In the rows, 128 means zero.
D: 3 groups of rows, each row roughly a mix of its group's hidden directions
D (95 x 12)
[[156 123  84 103 161 134 127 174 129 145 160 153]
 [123 190 137 113 118 121 170 133 158 166 135 119]
 [189 123 102 115 156 140 143 162 126 128 158 155]
 [178 133 155 122 119 165 165 149 121  95 158 126]
 [138 122  96 131 186 131 121 137 115 162 148  82]
 [120 139  66 144 154 127 135  94 112 150 150  94]
 [ 81 130 133 145 112 132 107  79 117 147  95 163]
 [121 139 157 122  68 129 134 125 138  92 107 173]
 [161 121  90 102 162 135 129 179 133 133 164 141]
 [146 134 185 158 158 174 115 138 154 120 131 127]
 [107 129 189 148 160 137 107 154 147 162 137 116]
 [137 137 114 137 145 177 120 118 122 135 144 198]
 [168 117 121  83 146 163  96 143  85 120 128 132]
 [100  90 111 115 159 168 114 118 104  81 120 115]
 [172 143 163 118 120 141 156 156 125 118 150  76]
 [133 185 145 127 110 103 151 118 156 174 112 143]
 [101  89 115 125 160 158 102 111  91  86 126 120]
 [153 139  67 136 153 159 125  92 107 133 145 108]
 [ 94 101  83 128 135 119 120 119 129 115 119 193]
 [121 143 116 182 104 124 164 101 178 121 126 136]
 [124 147 116 171  89 122 166 115 176 108 117 144]
 [ 76 128 106 141 128 130 103  96 124 150 109 180]
 [129 140  53 119  96 111 151 104 115 122 126 132]
 [170 126 177 126 108 137 153 124 126  95 125  81]
 [112 130 155 101 159 147  81 134  86 161 145 117]
 [205 128 122 122 150 140 150 153 126 119 153 138]
 [ 80 122 107 138 122 130 110  94 120 140 106 187]
 [128  71 101 139 137 156 105 137 102  83 138 117]
 [143 123  75 114 168 116 106 152 131 165 139 158]
 [157  73 146 134 108 119 109 113  83 146 100 140]
 [141 153 166 116 104 158 121 184 144 112 107 152]
 [102 196 136 111 146 119 151 129 168 139 143 121]
 [ 88 128  78 124 156 128  95 140 138 154 137 168]
 [104 181 120 117 147 124 143 147 181 113 157 116]
 [159 126 100  71 112 144 109 157  89 131 119 146]
 [122 135  59 114  94 104 147  99 108 122 126 134]
 [ 92 131 153 151  98 134 122  71 115 130  93 151]
 [140 140 192 133 145 166 109 166 142 110 121 131]
 [151 135 178 125 105 126 146 128 125 113 121  62]
 [161 119 142 158 104  83  96 116 137 143 103 168]
 [151 164 141 138 103  86 132 134 181 154 115 149]
 [190 133 145 117 133 151 159 160 128 102 159 114]
 [133  59 122 123 141 145 101 135 100  89 127 118]
 [136  66 108 136 137 142  99 145 120  77 136 118]
 [132 121  70 122 167 122 111 155 139 142 149 169]
 [115  93 181 110 169 112 100 138 108 149 138 114]
 [176 150  83 123 130 179 129 127 116  97 123 130]
 [114  97 181 113 172 117  98 137 111 152 140 112]
 [113 194 137 109 128 126 166 128 159 160 135 120]
 [108 119  68 118 161 105 106 156 141 149 142 154]
 [147 151  67 140 154 164 126 102 110 132 142 103]
 [168 120  80  95 144 155 111 111  84 118 134 124]
 [115 116  70 114 166 119 103 158 145 145 143 157]
 [157  60 125 144 117 117  89 135 119 101 117 138]
 [ 83 100 183 131 136  82 121 117 132 147 135 125]
 [142 119  77 104 161 135 118 165 128 147 154 166]
 [164  89 151 144 105  91  97 118 117 143  99 157]
 [ 65 118  86 130 136 112 102 122 136 138 118 165]
 [154 126 179 139  93 138 159 104 118  88 116 107]
 [131 132 181 137 100 121 141 110 129 106 108  69]
 [150 126  81 107 167 133 118 171 134 148 157 155]
 [106 145 132 124  62 104 149 139 147 112 107 163]
 [162 151 151 141  91  90 139 129 137 181 123 146]
 [159 102  80 113 165  86 108 141 138 149 118 132]
 [153 169 140 137  92 103 156 136 151 180 130 136]
 [167 105 110 114 175 161 103 108  97 137 146 112]
 [134 157 168 130 101 156 128 178 152 104 107 150]
 [ 79 121  80 121 148 117  96 134 135 154 127 166]
 [146 169 138 140 107  86 130 134 182 150 117 151]
 [153 146 150 135 108  77 117 130 176 147 106 156]
 [115  88  97 125 148 156 111 142 140  66 132 115]
 [149 172 135 152  99  89 135 132 162 162 126 154]
 [ 79 108  74 113 141 107 112 153 140 127 136 157]
 [156 122  96 104 159 121 132 185 143 124 164 110]
 [178 138  80 107 121 168 125 125 106  97 121 137]
 [ 85 130 176 165 136 100 138 138 166 146 131 116]
 [ 92 116 105 121 161 175 126 117  89  96 143 110]
 [156 115  94 148  99 107 172 119 166  98 112 140]
 [167 141 170 122 122 142 147 149 131 112 143  68]
 [119 102 197 119 168 124 102 148 118 130 133 115]
 [110  91 114 132 144 165 114 107  65 109 126 122]
 [ 94 106 116 133 166 155 101 108  82  93 136 126]
 [160  85 135 147 114  92  85 132 147 110 105 155]
 [103 113  77 131 148 112 105 118 130 145 119 187]
 [143  70 114 150 130 121  83 130 126  86 117 145]
 [115 137 146 114  62 118 135 119 132 104 109 176]
 [154 169 140 143  95  92 145 139 153 175 135 142]
 [125 129  81 167 118 105 168  90 156 117 130 117]
 [142 141 178 133 102 119 146 123 125 117 119  62]
 [130 164 150 117  88 150 130 180 142 103 106 151]
 [136 136  81 164 108 112 172 103 160 102 120 124]
 [170 117 162 137  98  82 117 129 126 170 116 147]
 [203 122 113 118 154 137 148 152 126 119 151 145]
 [109  86 114 125 148 170 120 117  73 103 132 113]
 [108  93 181 105 164 105 102 132 101 133 135 111]]
one row of each group, then the others: which group is each in?
[ 89 117 132 110 125  78 123 155 122 185 135 122] => (7)
[ 87 105  95 138 129 120 109 100 132 120 107 186] => (35)
[165 142 142 125  84 112 164 144 144 180 125 125] => (127)

[117 130 170 148  94 106 147 109 133  97 111  77] => (35)
[115  87 187 108 159 106 101 133 113 145 136 122] => (7)
[ 96 151 183 126 142 160  86 130 105 146 139 128] => (7)
[173 135 166 116 118 154 159 153 123 105 151  91] => (35)
[ 78 139 170 146  86 139 138 102 125 106 115 107] => (35)
[130 136 122 115 131 111 124 148 208  96 115 129] => (127)
[ 96 165 109 115 139 175 171 126 112 136 149 101] => (127)
[109 155 140 188 114 136 152 113 179 133 130 131] => (7)
[136 125 188 106 102 140 115 159 133 102 107 164] => (7)
